(in the rows, 128 means zero)
The same turns and mirrors carry the whole set onto itself and the rows of a family onto each other. Which other rows belong to the same family as each row named below? List them in the order they appear above.
These 18 rows form 3 families of 6 rows each.
kito: [129 149 111 129 112 133 142 139 136 147 123 128 137 117 104 118 140 113
 149 146 125 139 103 126 120 145 136 108 160 122 129 111 112 130 116 117
 126 127 112 143 114 105 130 146 141 145 107 116 115 114 135 147 127]
sagu: [ 98 125 128  93 126 113 168 174 114 119 124 142 137 118  98 114 132 122
 157 131 140 134  85 140 157 127 153 128 156 151 112 118 163 135 164 103
 114 136  93  97 119 127 152 127 139 117 117 146 112  85 123 142 150]
pofuf: [143 139 143  96 141 137 140 151 110 119 110 122 164 158 122 108 108 114
 159 130 153 141 101 157 136 139 149 123 141 155 110 133 160 134 161 128
 113 148 147  96  99 120 143 141 136 119 106 157 115 110 123 137 149]
sul: [125 147 130 123 121 136 129 146 107 142 125 114 146 132 111  88 145 131
 133 140 149 149 124 153 121 129 139 115 147 126 151 132 149 142 126 125
 134 119 127 112 119  94 116 154 133 159 118 137 124 110 145 146 145]
medov: [122 149 128  91 110 151 161 138 127 120 125 150 142 134 134 120 134 129
 151 135 150 137  97 124 112 157 167 111 165 134 120 126 124 112 158 136
 117 134 118 105 109 139 123 128 153 103  95 150 120 112 110 158 134]
Todim: [113 128 130  87 133 119 160 165 117 122 127 138 138 132 125 121 130  96
 157 135 124 128 104 145 152 132 138 129 149 148 110 127 162 144 162 101
 102 135 105  97 111 136 163 142 129 101 111 159 107  98 127 153 156]
divug: [118 133 110 115 123 128 162 135 136 143 105 121 142 110 123 108 128 116
 139 131 113 141 101 130 128 147 140 116 168 118 128  99 121 121 122 120
 113 143 117 133  94 103 136 150 156 147 119 111 134 125 134 144 132]
vod: [125 137 118 108 127 138 159 138 101 128 138 116 129 112 122 118 139 102
 158 145 121 144 105 175 166 128 121 110 150 129 163 121 161 138 140 112
 133 128 101 121 128 124 155 134 135 165 125 136 126 119 122 155 140]
luk: [132 139 132 103 129 140 159 132 101 105 120 127 160 146 124  95 105 124
 160 117 154 143 120 164 126 125 151 114 148 142 122 130 173 116 153 130
 119 124 137  97 113 145 150 138 149 127  96 154 112 111 121 145 149]
fefu: [141 145 147 116 112 147 144 141 116 130 130 110 135 121 109 112 142 136
 140 144 159 143 109 150 132 145 139 109 164 127 165 123 151 157 146 141
 131 128 138 120 106 107 118 148 136 158 134 144 126 120 131 154 153]
Koli: [122 147 129  90 131 129 147 154 139 141 118 161 148 144 146 134 135 106
 165 137 146 130 102 139 127 163 157 117 152 141 108 130 139 125 151 134
 110 143 119 112  95 118 140 131 151 100  99 146 122 108 114 163 132]
vidi: [119 130 120 114 120 148 164 124 138 144 127 139 127 116 119 132 142 123
 161 148 116 133  91 137 142 145 143 114 172 133 140 100 129 146 118 131
 128 134 117 144  94 104 138 139 141 153 114 118 123 118 133 148 134]
vumo: [117 152 109 127 125 138 150 154  99 135 130 123 129 125 113 105 150  94
 141 158 112 137 100 164 148 128 115 119 155 123 141 120 145 133 129 102
 143 128  94 116 133 119 134 127 123 155 119 144 116 114 136 138 131]
lezu: [116 138 100 109 124 122 150 150 110 125 111 122 124 121 106 106 140  99
 137 143 121 149  92 168 157 146 121 117 148 105 151 114 150 130 149 104
 141 137  95 115 129 128 152 132 147 154 130 154 124 124 122 139 128]
Mib: [119 139 137 128 117 134 138 155 116 133 111 121 139 120 108  83 138 147
 123 136 148 147 122 167 127 142 141 127 158 117 147 117 167 145 147 125
 137 138 129 117 101 100 119 142 147 142 140 137 131 115 137 147 141]
tugo: [115 138 120  93 106 126 158 152 143 124 110 158 158 133 145 131 138 116
 152 128 165 134  89 135 135 160 158  99 164 139 121 127 133 124 140 121
 113 128 102  91 111 117 133 130 161 109 106 145 130 119 111 148 126]
kila: [132 149 130 108 141 131 164 154 105 117 104 121 170 133 116  97 109 122
 165 122 170 134 109 158 143 133 149 108 154 154 105 118 173 123 146 134
 115 135 135  93  95 115 135 142 145 133 113 148 121 115 120 125 138]
Lupo: [ 95 130 116  86 137 135 180 151 111 122 127 144 123 135 112 111 135 119
 166 138 119 124 101 138 135 125 150 134 155 144 111 116 162 130 155 119
 121 128  96 102 108 151 154 124 144 114  94 159 110  99 135 144 151]

The rest of the family of pofuf: kito, sul, Todim, Koli, vumo
The rest of the family of medov: vod, luk, fefu, vidi, Lupo

The same turns and mirrors carry the whole set onto itself and the rows of a family onto each other. Which other rows belong to the same family as each row named below? List them in the order they appear above.
These 32 rows form 4 families of 8 rows each.
Rozu: [111  87 122 132 138 130 129 132 130 113 135 132 130 124 146 102 109 123
 131 119 129 116 142 124 111 123 119 121  91 115 114 127 108 135 128 125
 145 114 126 124 119 122 142 118 126]
kunav: [128  97 100 114 129 121 137 124 117 129 130 120 142 134 130 113 110 123
 134 119 142 143 128 136 122 117 133 140 100 105 131 141 115 136 132 135
 120 123 147 136 139 107 141 118 125]
zire: [118 156 146 126 130 142 129 146 145 133 133 146 117 117 139 120 128 137
 133 133 130 122 149 119 145 114 124 131 150 149 137 113 146 124 130 114
 146 138 108 112 116 146 109 139 135]
refas: [134  83 123 116 127 119 135 140 132 108 138 134 129 118 126 124 122 107
 123 130 128 130 132 134 109 116 115 122 104 120 108 130 118 131 117 125
 123 115 105 132 134 130 147 101 137]
Lak: [133  91 133 125 126 111 141 127 116 103 141 132 121 130 117 127 139 123
 124 117 119 115 137 130 108 122 121 125 105 114  99 122 125 129 120 122
 122 106 113 133 130 141 132 102 145]
bamut: [123 170 138 118 134 117 139 148 132 145 123 124 124 121 135 132 136 121
 148 127 141 127 132 146 137 128 128 134 147 147 136 121 132 144 132 129
 125 136 133 113 137 132 107 161 117]
Faru: [136 150 135 129 121 135 130 137 146 138 136 139 114 132 133 142 123 134
 131 135 115 137 150 112 144 131 121 130 145 169 132 122 132 114 121 112
 141 130 136 123 107 152 107 115 133]
Lukez: [138 147 131 117 119 139 141 138 135 143 122 114 108 148 126 160 129 137
 132 138 126 116 148 134 164 139 125 132 144 157 136 128 132 119 138 131
 117 132 138 122 125 131 115 144 133]
Pifo: [130 164 144 132 137 129 121 140 137 128 138 133 117 107 142 120 134 127
 143 145 120 136 146 138 133 111 135 124 144 158 134 111 133 134 124 123
 144 138 127 111 114 138 110 139 126]
rika: [130 101 125 122 121 105 154 125 105 123 132 124 130 139 119 124 146 136
 119 110 140 134 133 139 125 122 131 122 105 106 107 141 127 132 127 122
 111 108 146 143 138 118 131 114 144]
Zul: [103  94 118 124 137 123 140 130 121 128 131 127 137 126 147 101 119 129
 129 114 147 132 134 133 121 124 125 123  93 105 119 136 111 139 136 128
 133 120 147 128 130 107 138 136 126]
Guva: [119  92 104 114 134 129 130 130 134 120 136 131 138 130 131 104 105 105
 139 121 127 131 128 134 105 118 120 138 105 114 123 131 107 141 123 131
 132 122 122 124 136 129 147 118 125]
tafu: [131  87 125 122 112 104 137 137 121 125 130 135 134 139 109 121 139 130
 117 119 149 131 120 129 131 117 124 134  96 108 112 124 120 122 129 122
 111 107 137 130 133 105 135 110 127]
Ved: [120 111 109 121 133 117 140 118 112 129 132 125 133 143 134  91 126 133
 131 101 138 133 121 135 118 122 131 133 112 107 122 146 112 149 132 124
 134 113 154 135 134 115 131 125 127]
Vafit: [121  90 116 125 124 121 118 130 135 118 138 142 134 136 119  91 120 119
 130 119 131 126 118 124 114 113 122 140 102 113 116 117 106 132 129 122
 135 111 128 115 123 121 138 111 116]
Darum: [130  82 127 127 116 112 128 138 132 112 135 140 130 136 109 116 131 120
 121 125 132 121 126 122 118 116 118 133  96 116 106 113 116 121 123 121
 122 105 118 122 126 123 138 101 127]
razad: [126 160 130 123 119 133 150 146 134 150 117 126 120 140 121 145 125 144
 137 120 141 112 155 119 161 128 132 143 139 139 140 123 152 112 138 121
 124 133 134 126 128 134 104 142 135]
gumov: [114  87 126 124 127 111 152 136 113 125 128 122 134 129 132 132 128 132
 122 115 149 125 142 134 127 129 124 122  86 100 111 131 123 126 136 128
 114 113 140 134 135 108 136 129 134]
dukaz: [138 143 139 125 122 148 129 135 143 129 132 122 106 137 132 149 131 137
 129 150 111 122 156 131 159 128 126 125 145 165 132 121 132 115 129 126
 129 133 130 118 111 140 119 130 141]
Ronik: [134 153 143 132 120 138 138 146 138 134 128 134 113 128 126 144 127 145
 130 134 127 115 163 114 157 117 132 130 139 148 134 116 155 106 129 116
 136 131 119 124 114 141 109 121 143]
roz: [123 102 117 125 137 124 127 118 122 110 140 133 123 134 131  93 120 119
 139 110 116 114 125 128 100 122 121 134 111 115 114 129 108 148 125 125
 143 110 121 123 126 139 133 112 126]
pudil: [139 166 128 125 122 117 151 151 133 147 115 113 118 141 116 158 128 125
 148 128 130 112 150 134 145 135 135 138 133 151 130 123 137 121 130 128
 114 126 141 126 132 135 107 139 127]
vos: [141 152 134 120 115 121 142 140 133 144 127 130 112 141 121 167 122 134
 138 123 128 123 143 112 149 146 115 143 143 156 136 126 140 118 130 121
 122 126 134 124 124 144 101 127 126]
Guke: [120  96 114 121 121 113 127 129 124 129 133 134 138 140 120  95 128 131
 126 113 150 137 114 129 127 114 128 142 101 106 122 127 110 135 136 124
 124 113 147 123 130 103 134 122 117]
tuta: [121  81 130 131 128 119 141 137 122 110 132 126 125 124 131 133 120 126
 126 122 130 108 149 122 116 129 118 119  82 112 105 121 120 121 128 127
 126 108 118 131 125 123 140 112 136]
ded: [123 154 139 111 125 119 141 136 127 148 137 135 123 130 133 151 132 131
 141 122 138 142 134 128 145 141 115 145 152 143 143 117 139 134 136 126
 120 139 136 111 131 141  98 155 122]
rotur: [119 154 138 122 128 132 129 131 141 141 146 147 125 121 142 126 132 131
 135 135 124 156 140 125 141 126 121 132 155 156 138 117 135 129 127 118
 139 142 137 109 115 149 105 143 129]
Fub: [111 163 134 117 129 137 142 148 142 149 125 138 124 131 134 122 122 135
 140 118 145 117 141 126 150 125 123 142 151 138 144 121 143 133 138 119
 136 140 123 112 131 138 106 158 125]
Doti: [142  89 120 116 122 111 140 135 114 117 131 123 132 122 124 136 128 127
 118 128 143 142 133 135 126 115 128 125  99 111 119 141 127 127 124 130
 111 114 131 145 137 106 142 102 138]
ripam: [124 152 134 110 128 140 135 135 135 143 128 121 112 137 138 142 132 133
 137 137 131 123 136 143 158 136 121 136 154 151 142 124 127 137 141 134
 124 139 131 110 129 131 113 165 124]
tof: [146 160 135 139 125 129 132 143 139 131 127 120 112 127 122 146 127 130
 143 145 112 121 162 127 140 119 142 128 132 162 126 115 136 111 121 121
 133 127 138 123 111 143 112 116 136]
Galis: [125 145 142 119 131 148 122 131 143 131 139 129 110 125 144 132 133 133
 132 148 118 129 144 140 151 124 122 127 156 159 138 116 127 132 133 129
 137 141 124 107 115 140 117 151 133]

The rest of the family of ripam: Lukez, tafu, Vafit, Darum, dukaz, Guke, Galis
The rest of the family of roz: Lak, bamut, Pifo, rika, Ved, pudil, tof
The rest of the family of razad: Rozu, zire, Zul, gumov, Ronik, tuta, Fub

